 33  54 -77 -19  -8
 -3  49 -13 -50  21
 -2  57 -18 -42  16
->
 49 -13
 57 -18

 41 -25  19 -18 -33
-27 -34  73  28  26
-18   6  30 -22 -31
->
-34  73
  6  30

-34  17   1 -75
  7   8 -18 -28
-33 -21  21 -32
->
  8 -18
-21  21

 -4 -59  -5 -65
-62 -27 -15  57
-58 -69 -57  -5
-43 -72 -20 -21
->
-27 -15
-69 -57

 74  86 -31 -22
 51 -90   1 -92
 70 -44  78 -90
-38 -81  40 -54
->
-90   1
-44  78

 39  21 -19
 -1 -11  37
 84  24 -57
->
-11  37
 24 -57
---
 29   6  -4  63  82  28  32  12   2
 71 -20 -51   0  13  18 -74  17 -40
->
 29  -4  82  32   2
 71 -51  13 -74 -40

 29 -25   3  84   1 -21 -45
 41  34  -7  75   9 -44 -33
 42  50 -11  64   9 -47 -25
-26 -89  17 -10  -8  41 -10
-38 -58  11 -64  -9  45  21
-36   2   2 -84  -6  30  43
-41 -50  12 -65  -9  45  23
->
 29   3   1 -45
 41  -7   9 -33
 42 -11   9 -25
-26  17  -8 -10
-38  11  -9  21
-36   2  -6  43
-41  12  -9  23

-35 -43  21  30
 71 -42  47 -15
->
-35  21
 71  47

-46   1   4  10 -45 -10  -7   5  35   6  25
 52   5 -30   6  26  28  36  11 -19  11  50
 78   0 -14 -13  71  22  19  -5 -54  -6 -22
 33   7 -35  15   2  28  41  18   1  18  79
 64  -3   0 -19  68  10   3 -11 -53 -13 -53
 -4  -7  30 -20  24 -20 -33 -19 -21 -20 -87
 84   1 -22  -9  68  28  29   0 -52  -1  -1
->
-46   4 -45  -7  35  25
 52 -30  26  36 -19  50
 78 -14  71  19 -54 -22
 33 -35   2  41   1  79
 64   0  68   3 -53 -53
 -4  30  24 -33 -21 -87
 84 -22  68  29 -52  -1

 -4   4  14 -13  -6 -40  11 -48 -16   9
  6 -20 -20  -6   6 -52 -10 -49 -11  -7
 -8  -6 -14  19   7  19 -58  58  -6 -13
-16 -55   3  -2  13  14  28  65 -18  12
-10  -6  -7 -18 -17   6  62  46  22  -6
 10 -12 -10 -15   7   4   4  19 -38 -14
 20  26  13  -6 -39  32  12 -28  13   0
-20 -33  29   7  10 -29  23  29   3  -7
  6  25  25   1  -5 -30   2 -27  -4   8
->
 -4  14  -6  11 -16
  6 -20   6 -10 -11
 -8 -14   7 -58  -6
-16   3  13  28 -18
-10  -7 -17  62  22
 10 -10   7   4 -38
 20  13 -39  12  13
-20  29  10  23   3
  6  25  -5   2  -4

 53 -20  18   8 -12  16 -20
 41  51  26  19 -11 -22 -47
 34  30  -1  22 -52  39 -43
 18  10  70 -13 -38 -11   2
  7  37  85   6  26  27  39
 32   4  30 -15  24 -17 -18
 10 -18  26 -27  18  78  38
-43  25 -47 -24 -15 -55  13
-15 -54 -70  36 -64 -12  -5
 16  23  65 -54  39   4  -9
 -6  49   6 -24  -9 -62   8
 28 -15  -7 -45  23  25 -46
->
 53  18 -12 -20
 41  26 -11 -47
 34  -1 -52 -43
 18  70 -38   2
  7  85  26  39
 32  30  24 -18
 10  26  18  38
-43 -47 -15  13
-15 -70 -64  -5
 16  65  39  -9
 -6   6  -9   8
 28  -7  23 -46

  2   2 -54 -16
 31 -42 -52 -78
 60 -53 -62  -8
 29 -23 -68  -6
 52 -50 -73 -28
 23 -11 -57  20
  3  -3 -54 -30
-23  45  48  69
 -4   4 -47 -27
 54 -41  -3  23
-21  36 -18  36
->
  2 -54
 31 -52
 60 -62
 29 -68
 52 -73
 23 -57
  3 -54
-23  48
 -4 -47
 54  -3
-21 -18
---
 29 -63  29  12
 25 -58  25   8
-27  76 -27  72
->
 25 -58  25
-27  76 -27

-27  18  35
 46  22 -59
 66  -3 -18
-27  -7  40
 60   0  -8
->
 46  22 -59
 66  -3 -18

 60  70  51  64
-16 -27  57  82
 28  39  20 -15
-76  62  53 -27
->
-16 -27  57
 28  39  20

-73 -30 -23  37
-52 -21 -17  26
-15  -7  -4   9
 68  30  18 -38
 -7  -6   4  10
->
-52 -21 -17
-15  -7  -4

 34  37 -26
-28  64   0
 79  39 -33
-23  30   9
->
-28  64   0
 79  39 -33

-21  11 -12 -45
 74  76  13 -24
  8   4  -3 -78
->
74 76 13
 8  4 -3

 67 -71 -18 -55  21
 47 -66 -22 -39  19
-14 -17  23  18  27
->
 47 -66 -22
-14 -17  23
